One turn sends every row of this set to another row. A few are shown first. Where does it send the rows asked after them?
zova: [ 16  -7 -19   5 -23  11 -11 -19   1  13  -2 -10   5  -4  -5]
vom: [  4   5 -14  -2 -12  13   2   3   0  -1 -16  11  10  11 -11]
bel: [ 10   8  -5 -12  10   0  -9 -16 -13  13  -7   3  -9  -7  17]
Gat: [ 11 -13 -17   6 -23   9 -11 -19   7  13   0 -10   5  -3  -4]
Betut: [ 10   5  -8  -9  16  -1  -5 -14 -11  12 -10   6 -12  -3  16]
Zenav: [ 12   4  -6 -11  11   1 -12 -14  -9  11  -6   7 -15  -2  18]
fur: [ 10 -11 -17   8 -21  16 -11 -12   0   7   1  -8   8  -6  -6]
pako: [  5  -2  10 -16  10  -7   0 -22  -8  13  -7  -4   5  -5 -11]
pas: [ -9   4  -6  11  11  -3  -9  -8 -12   9   0  -9   9   0   5]
guron: [ 12   5   5   7   6  -1  -7  -6  20   1 -12   2   1  11 -21]
bot: [  2   2   6 -17   8  -7   2 -26  -7  11  -8  -3   4  -5 -12]
nup: [  1  -9   1 -16 -15  14 -12  -4   3   6  -7  16  -7   3  -6]
Bovop: [  6   4 -11  -9  14  -3 -10 -14  -7  16  -7   7 -14  -3  15]
lekes: [ 12 -10 -18   5 -21  10 -13 -15   0  13   0 -15   7  -2   0]
Buti: [ 10   5  -2   4  11  -4   1  -3  19   3  -7   4  -2  14 -16]
sezoz: [ 12   1  -5 -10  12   6 -11 -19 -17  10  -3   4 -11  -2  13]
Doda: [-14  -1  -8  15   7  -2  -3  -8  -6   7  -2 -10   5   4   5]
fiv: [ 14   6   2   7  11   2  -4  -5  16  -4  -9   4   2  12 -17]
kalo: [ 13 -10 -18   4 -21   8 -11 -15   6  14   5 -11   5  -5  -3]
tego: [ 15 -12 -17   7 -23  13  -9 -19  -4   9   2  -5   2  -3  -6]
zovur: [ -5 -17  -8   8  -6   0 -16 -22   1  11 -19  -3  -2   2  15]
Luvad: [ 25   0 -12   0  -1 -10   2 -26   1  -1 -22   7   7   5 -12]
vuno: [  4   1  11 -17   6  -6  -1 -22  -6  11  -6  -4   5  -6 -15]
Ralin: [ 15   6   6   7   7  -4  -7  -3  16   0 -13  -4   4   7 -19]
Saruk: [ 12  -6 -14   8 -25  10 -14 -16   5  11  -8 -15   3  -6  -5]
peran: [ 14   6  -4  -8  11  -1  -5 -19 -11  10  -8   6 -13  -3  17]
ref: [  6   5 -17   2 -11  13   4   3  -3   0 -11  12   9   9  -8]
ver: [ 11 -11 -17   3 -24  11 -12 -18  -2  10   3 -11   3  -5  -4]
Peza: [ 10   5   2   5   9   4  -6  -5  21   1  -8   3   0   9 -21]
taf: [  0 -11  -1 -10 -18  12 -14  -6   9  12  -5  14  -8  -6  -5]
sozus: [ 17   4   3   7  11   3  -8  -8  19  -2  -6   5  -1  10 -18]
Figas: [  6   9 -14   3 -13  10   4   2  -1   0 -11  13   8  10 -12]
suzaz: [ 12   9   8   0   6  -5  -6  -7  19  -1 -10   3   0   5 -19]
Kom: [  3   2 -20  -1 -12  13   2   0   3  -5 -11  10   7   8 -14]
rabo: [ 11   2 -10  -5  13  -4  -8 -20 -10  16  -8   8  -8  -1  20]
nit: [ 12   5   4   9  11  -1  -3  -5  18   0  -6  -2   0   9 -18]
lafal: [ -5 -15 -10  10  -5  -3 -18 -26   5   6 -18   0  -6   4  12]
zasi: [  5   7  12 -13   7  -7   1 -25  -9   9  -7   0   3   0 -12]
boro: [ -6 -16 -13  10  -6   0 -19 -24   4   3 -17  -1  -6   2  10]
fidos: [ 15   9  -6  -6  11   1  -9 -14 -11  12  -8   3 -10  -7  18]
Dazu: [ -8 -16  -7  11  -8   1 -15 -25   2   4 -15  -1  -4   6  12]
vide: [ 20   1 -10  -4  -2  -8   0 -32  -2   4 -27   0   6   2 -11]

Saruk turns into Buti
nit turns into Zenav
Now these:
bot turns into Dazu
lafal turns into ref
lekes turns into Peza
fidos turns into kalo
tego turns into Ralin
bel turns into Gat
boro turns into Figas
zovur turns into Kom
vide turns into Doda
Betut turns into ver
taf turns into Luvad
rabo turns into fur

One turn sends every row of this set to another row. A few are shown first. Where does it send the rows asked after them?
kubif: [  2   0  -7  -6  -2 -10  -8  -2  -1 -23   9 -16   8 -25   9  -6  -4   4
  -9   2  -1 -15  -4  -9   4   9  -5   2  -1   5   7   4]
kag: [ 10   7  12  12  -3  -5   7   3  -1   2  -2   1  -1 -13   6   9   1 -11
  10  18  -6   9   7  18   0  -3  -6  19   1   2   2  -2]
segan: [  0   3  -7  10   1   4 -16  -1  -3  -1  20  -9   1 -21   5   3  -2  -4
  -4  -1  -3 -15   0  -4  -1  -1   0  26   6   8  -2   3]
tefa: [ 10   1  13  -2  10   5   0   7   0   4  -6  -3  21  24  -2  -2   2 -12
 -15  -3   1 -15   3  -1  -4   1   0   6 -10   1 -13   1]
Fol: [ 11   3 -10   6   1 -10  -8   4  -2 -25  15   1  -4  -1   8  13  25  10
  -1  -6  -2 -10   9  -2   4  -8  -4   5   4   1   3  -3]
rovip: [ -6   2 -11   1   1   3  -6   4  -3  28  13   1   3  17   7  -1   2   2
   3  -1   0   1  11  24  -5   1   1   1   1   6   3   0]
suguk: [  2  -4  -2   8  -4  10  -3   3  -2 -14 -20   1  -8 -11   5  -5 -12  18
  -7 -21  -7   8  -1 -19   1   6  11 -11  -4   1  -4  -6]
bom: [ 10   5  15  12   0  -3   7   3   0  -1  -7   0   0 -14   4  10   1  -8
  11  17  -6   6   7  22  -4  -2  -6  15   0   0   0  -5]
rivap: [  0  -1  -8 -12  13   6 -11   7  -1   2 -18   0   3  33  -2 -17   0  11
   3  -3  -2   1   0  -5  -4   3   4 -10  -6  -4  -7  -9]
nuro: [-5  2 -7  2  4  4 -6  5 -3 26  8  1  5 16  4 -2  1  4  4 -2  1 -4 11 28
 -9  2  2 -5 -1  4  1 -2]
rez: [  9  -5  -2  12  -5   9  -5   0  -6 -16 -14  -3  -5 -10   3  -7  -9  16
 -10 -16  -9  17   1 -22   2   9   9  -6  -6  10  -5   3]
Kuf: [ -6   1  -8  -7  -5  -7  -6   1   3 -18   8 -13   5 -25  13  -3  -4   2
  -5  -1  -1 -20  -4 -10   8   4  -3   0   0  -2   9  -2]
tago: [ -1  -1   7  -9   7   0  -4   1  -1   9 -29  -3  -9  12   6  -6  -1  10
   1  21  -3   9  10 -19 -12  -4   4  -5  -2  -3  -2 -14]
baf: [ -2   1  -9  -7  -5 -10  -6  -2   1 -19  11 -15   5 -25  13  -4  -3   2
  -7   3  -1 -14  -4 -12   9   5  -4   4   1   3   9   4]
moger: [  0   1  -4   8  -4  -3  -4   2  -2 -10 -10   3   1 -14   6   4  -9  -7
  -1  -1  -6  19  -4 -29   3  -6  -7 -26   2   2   2   1]
Kuda: [ -4  -1  -5   7  -2  -2  -3   2  -2 -10 -14   5   1 -14   7   5 -11  -6
   0  -2  -4  13  -3 -28   3  -6  -6 -29   0   0   2  -3]
pira: [  0   0  -2   8   2  -3  -4   1  -2 -13 -16   2   4 -14   3   4 -11  -4
  -2  -2  -3  15  -2 -25  -1  -4  -6 -31   0   3  -2  -3]
bip: [ -1   2   0   7   7   6 -16   0   1  -5   6  -9   2 -23   1   5  -5   0
  -2  -6  -2 -27  -1   4  -6   2   3  17   2   1  -4  -6]
sotu: [  3   1  -2  10   0  -3  -5   1  -4 -12 -12   1   4 -15   4   3 -10  -6
  -3   0  -5  18  -3 -27   0  -3  -7 -27   0   7  -1   1]
Zusa: [  2   1 -15  -9   6   3  -9   5  -3   8  -2   0  -1  35   5 -18   5   6
   2   3  -3  14   0 -16   5  -1   0   2   0   0  -1   0]
kab: [  4   6   4  11   2  -9   9   8  -3   8 -14  -4  -9  12  12  -5   8  -8
   3  -1   0  25  -3  19   9  -8   3 -12   2   0  -7  13]
Sifef: [  4   0   6  -7   7  -2  -5  -1  -2   7 -24  -7  -6  12   4  -7   1  10
  -3  26  -4  16  10 -21 -12  -1   4  -1  -1   4  -2  -9]
tefu: [ -6   2  -6   8   0   5 -14   0   1   1  14  -5  -2 -21   6   6  -4  -3
  -2  -6  -2 -25   0  -2   0  -3   3  21   7  -1   1  -4]
Solip: [  7   3  -9   4   2 -10  -6   5   0 -26  10   3  -6  -1   8  14  24  10
   0  -8  -1 -16   7   1   5 -11  -4   4   3  -4   1  -9]
bal: [  0   2   2  -6   3  -3  -5   0  -2  11 -19  -4 -10  14  10  -7   2   7
   0  25  -5  18   8 -26  -6  -6   2   2   2   1   1  -8]
vasib: [ 1  2 -8  4  3  2 -9  3 -5 25 13 -3  5 17  4 -4  3  4  1  2 -1  4 11 25
 -7  5  1  1  0  9  2  3]
leko: [  2   5   6   8   5  -8  10  10  -2   7 -20  -2  -9  10  10  -6   5  -6
   4  -5   1  19  -3  22   6  -8   5 -17   0  -4  -7   7]
Kivet: [  0   6   3  10   2  -8  10   9  -1   9 -16  -2 -10  12  13  -4   7  -9
   5  -4  -1  20  -3  19   9 -10   2 -12   2  -4  -5  11]
penil: [  8   0  -9  -9  12   4 -12   5  -5   0  -8  -5   5  34  -2 -20   3  10
   0   4  -2  13   0 -10  -4   5   1  -3  -4   5  -8  -1]
Zus: [ 12   2   8  -1   5   4   0   6  -2   8   5  -5  20  27   1  -4   7 -14
 -17   0  -2  -6   4  -8   1  -1  -3  12  -5   7 -10   7]
Fosut: [  0   0  -6   2   5   3  -8   3  -4  23   8  -3   7  16   2  -4   2   6
   1   0   1  -1  10  30 -10   7   1  -3  -2   9   1   0]
degi: [ -7   0 -13 -12   7   5  -8   9   1   9 -10   2  -4  34   4 -16   2   7
   6  -4  -3   3   0 -12   4  -5   3  -3  -1  -9  -1  -9]
gami: [ -3  -2  -5  -8  -1  -7  -7   0   1 -22   4 -15   7 -26   9  -5  -6   4
  -6  -1   0 -20  -4  -7   3   8  -4  -1  -2   1   7  -2]
luze: [ -1   1   9  -4   5   8   3  10   4  11  -5   2  15  25   2   1   2 -14
 -11  -7  -2 -21   3  -3   3  -7   0   6  -6  -8  -8  -5]
bog: [  5   5  11  11  -4  -4  10   5   3   4  -4   3  -4 -15   7  11   2 -10
  13  16  -6   5   7  19   1  -7  -7  18   3  -4   5  -5]
vogik: [  5   2  -2   9   7   4 -17  -1  -5  -7  12 -13   5 -22   0   2  -4   0
  -6  -2  -2 -18  -1   2  -8   5   2  21   3  10  -6   1]
Ledo: [  2   3   4  -1  -1   6   4   9   1  16   6   2  13  27   7   1   5 -17
 -13  -4  -3 -11   3 -10   7  -7  -3  14  -3  -3  -5   4]
lize: [  6   6  14  10  -1  -3   9   5   3   1  -9   3  -3 -13   5  11   0  -9
  12  16  -6   2   7  22  -3  -5  -4  16   1  -4   2  -7]
Mopos: [  4  -2  -7  12 -10   7  -4   1  -4 -10  -7   0  -9 -10  10  -6  -8  13
  -8 -16 -10  18   0 -28   8   3   7  -2  -1   7  -1   5]
Misig: [ -4   1   2  -8   4  -1  -3   2  -1  14 -22  -2 -11  13  10  -6   1   7
   2  21  -5  11  10 -24  -6  -9   4  -2   1  -5   2 -14]
Rik: [  6   5   7  10   5  -9   8   7  -3   5 -17  -4  -8  11   9  -5   8  -6
   3  -2   2  22  -3  22   5  -5   4 -14   0   0  -9  11]
nul: [ -3  -3  -6   9 -10  10  -3   4   0  -8 -14   3 -12 -11  10  -5 -10  14
  -6 -21  -9  11   0 -25  10  -1   9  -7  -2  -2   1  -3]
Vuro: [ 11   2  -5   4   6 -10 -10   5  -1 -29   7   1  -3  -2   5  14  23  13
   0  -8   0 -17   7   4  -1  -7  -3   0   1  -1  -2  -9]
dib: [ 15   1  -7   5   5 -11  -9   4  -4 -28  11  -1   0  -2   5  12  25  11
  -3  -4  -1  -9   6   2   0  -6  -4   3   2   3  -2  -4]

tefu turns into segan
dib turns into Vuro
Zus turns into tefa
Now these:
bal turns into Sifef
gami turns into Kuf
moger turns into sotu
bom turns into lize
nuro turns into rovip
kab turns into Rik
rivap turns into degi
nul turns into Mopos

One turn sends every row of this set to another row. A few are shown first. Where does it send the rows asked after them?
Nidif: [-10  -1   5   0  -1  -7  13   4 -13  -3   4   1  -2   1  13   9  -8  13
  -4   9  -7 -18   4  -3  13   5 -10  13   9   6  14  23   2 -16 -10]
fanat: [-17   9  -5 -10 -12  -3  15 -10   2  15  14   8  -1  13   5   2  -6   5
  13  -2   3   2   4   0   9   2  -7  29  -2   9  19  -1   6  18  -8]
Lim: [  0   3  14  -8  11  -6 -12  -7 -30   7  -4   1 -11  21   7   2   0   1
   7  -6  -5   3   9   0  22  -9  -6  15  19   9   2  -5  10   4   0]
tomu: [  0   3  25  -5  10   0   1  12  13  14  -5  -3  -7  29   9  14 -10   1
   9 -10   2  -9   6   6  28  12  -7  -5  15   3   9  -4   3  22   0]
Mogu: [ -2   0  -9  -3  -4 -17  14  -8  13  13   1  -3 -25   0  -4  -3  -1   1
   4   9 -20 -20   8  11   5  17 -10  -6  18  -3  -7  -1  -5   4   1]
kiti: [ -1  13   7  14  -4  -1   6   0   7   6  -6  -1 -16  13   6 -16  -7   1
  24  -7 -11 -11  11  -9 -10   4 -17   7  19   7  -7  -8   7  -2   1]
fek: [ 11   4   3   9 -11  -8   1   0  10  20  -6   7   1  -9  -8   6   0  -5
  -2  -6  -1 -17   2  17  -8  12   0   8   9   3   5   3  -9   1  -3]
Mir: [-16  14   5   1 -20  -3   1 -19   6  13   1   0 -13   6   2   4 -12  10
  -6   2 -10  -6  15  14  -3   3  -2   6  -4   4   0  -7  -5   9   4]
ribek: [  4  -5   4  -8   0  -1   1  -1   1  21  -5   6   2  10  24  10  15  18
   9   2   2 -14 -16  -7  22   8  -1  -7  21  12  20  11  16  -2   4]
mub: [-10   5  15  -4   2   3  12 -12 -21  16 -17   6  -7   3   5   8   9  14
   6  22  -5   3  -1  13  12  -4 -23  13  16   2   7   4   1  -3  -7]
bomir: [ -4   3  19  -9 -13  -6  18  -4  -9  27  -3  15   6  11  -3   3  -3   2
  23  -4 -10   5   0  -7  19  12 -17  10  13 -12  16 -10   4  17   3]
sonup: [ 2  0  7 -5  2 -5 23 -5 18 24 -6 -1 -5  8  5  6  0  9 10  5 -2  3  5  1
 43  5 -8 15 17 11 18 -4 11 16 -4]
dotar: [ -5  -2  -1   3   1 -28  11  -9   3   9  11   1   0  11  -8  14   9  14
  12   1   9 -22  17   4  -3  15   0 -11  28   2   3  -7   7  10   5]
rira: [  2   1  -1  -4 -33  -5  23   8   5   9  -1  -5  -2   5  -1 -12   2  12
   0  12   2 -18   9   4   0  -9  -1  -6  11  -3  13  -3  -2   5  -7]
Faso: [ 19 -11  16 -13 -12   5   9 -13   3  16  -6   2  -4  24   3  21  -4  14
  -3   4   2  -8   5   9  30  10   3   3  12   7  -6 -13  16  11   1]
Fivi: [  3   1  24 -10   9  -8  -2  -9  22  13 -10  -1   1  22   6   1   5   8
  20   0  -3  -5   6   2 -16   2   1   4  13   2  21   6  14   3   0]
vub: [ -6  -1   6 -15  10  -1  12  -6  -4  12  -5  18  15   7  17   7   2   8
   6   8 -19 -12 -17   9  19   7   1  20   3   2  12   2   7   0   3]
Nop: [ 13 -18  21  -5  -6  -8   4   3  10   4  -2  12   5  13   7   5  -2   9
  12 -11 -18 -10   6 -19  -1   6   2  -2   9   0   6  14   1  -4  -1]
ren: [  7  10  10  -8 -20 -19  11   1  -7  -8  -2  -9 -13  11  -8   1 -10  14
  12   9   4 -22  10   1  20 -14 -11  -8  29  14  -3   0   9   4   3]
dufab: [ -5  -3  -5  -1 -22   1  14 -10  -4   8   2  -5   8  15  14  10   7  14
   9   3   4  -2  -6 -13  11 -10 -11  -7  11   8  34  -9  17   3  -2]
sis: [  8  -6  21  -5 -16  -5  13   8   3  -3  -2  -3  -4  -8   9  11   1  -5
  21   6   9  -6   0   0   1  -5   4   4  15  23   0   5   6  25   0]
Fupib: [  1   1  14  -9  -3  -4  27 -25   6  10  -2  -1  11   9  -3  13  -1  -8
  12 -10   3   4  -4   3   0   0  -9 -16  31  13   8 -13  11  -7   1]
Sal: [-15   8  17   5 -12  -9   8 -10   3   6  15   4  10   4   2  12 -11 -14
   4  14   5  11   6   4  13   6   0   5  -1  -2   4  -1  -4  -1  -1]
remo: [ 10  -4   9 -14   4   5   0  -5  -2  11  -8  -1  -2   4  22  15   5   5
  19  14  -1  -7 -13  17  14   7  -1  -7  14  10 -18   9  13  -6   5]
guvi: [-12  -8  27  -8  -4  10  16  -1   7   4  -7   4 -15   3  11  12   0  -5
  13  18  14  -4  -5   3  -9   6 -17 -12  13   3   3   2  -3  11  -7]
dufan: [  4 -14  -5 -17  -4  -7  12 -10  -1   4  16   9 -15  27  -3  11   2   1
   8   4   4 -21  -1   4   9  23  -4  -1  19  -3 -14  -5  12   6  -8]
Sim: [-24   8   5  -6 -15  -6  15  -9  -3  10   2   7   4   0  22   9   3   8
 -15  -3   6 -15  -2   6  14  -2   3  -4  17   3  20  -8   5  -3  -6]
fup: [ -5   4  26  -7  23  -1  11  -7  -4  11  -3   2  -5  10   4   2   8  11
  20  17  -1  -7   0   5  26   3   0   6   4   2 -16  -6  12  14   3]
votad: [ -2  11   5  16 -22   9  10   5  12  -4  -2 -12 -10  14   9  -3  -7   3
   8   4  -2  -1   4  -4   1 -14 -15  -1   6  15  15  -8   2   3  -3]
vosel: [ 21  11  14 -16   4  -9   6   1  -5   9  -6  -5 -20  29  -3  -6 -10  -3
  19  18   3 -10   1   7   9  -2 -11  13  18   5  12  -2  22  -3  -4]
lobam: [ 20 -11   2 -15  -6  -4  18   5  -2   6   2 -13   1  21   0  26 -10   5
  15  12  -1 -13   5  20   0   9  -8  -5   7  -2   5 -13  12  20   3]
romo: [ -4   1   3  -6   4  -7   4 -15 -11   5   2  -2  -4   8  11   1  -4   1
  34   5  -7  -6   5   1  -3   6  -7  -1  20   1 -29  -8  17  -6   7]
noza: [ 16   9   6  -9   5   7  17  -6 -14  11 -10  -2 -19  17  -5   5  -3  -6
  21  -7  -2 -15  11   0   7   3   0   6  14   3 -14 -24  12  10   8]
Vipu: [ -2   7   4 -11 -15  -2  10 -13  -9   9  -7  -5   2  11  -6   2 -14  14
  -6  -9   4 -30  -1   7  -1  -2 -16  -4  20   3  11   2  13 -17 -14]
vepa: [  5   7  -5   2  -5  -4  18   2  11  -1   0  -5 -10  38  -8  -8  -9  -3
   9   5   2 -19  19  -2   2   0   7  -4  19   5   5  -7   3  -4   4]
badi: [ -5  -8   3 -15   0  -7  11  -8 -12   0   2  -5   2   4  11  16   2  -4
  13 -16 -18   9   5   1   0  -4  -9  -6  28   7   9  -8  -3  10  20]

sonup turns into fanat
mub turns into Nidif
Now these:
fek turns into dotar
Fupib turns into sis
fup turns into vub
kiti turns into romo

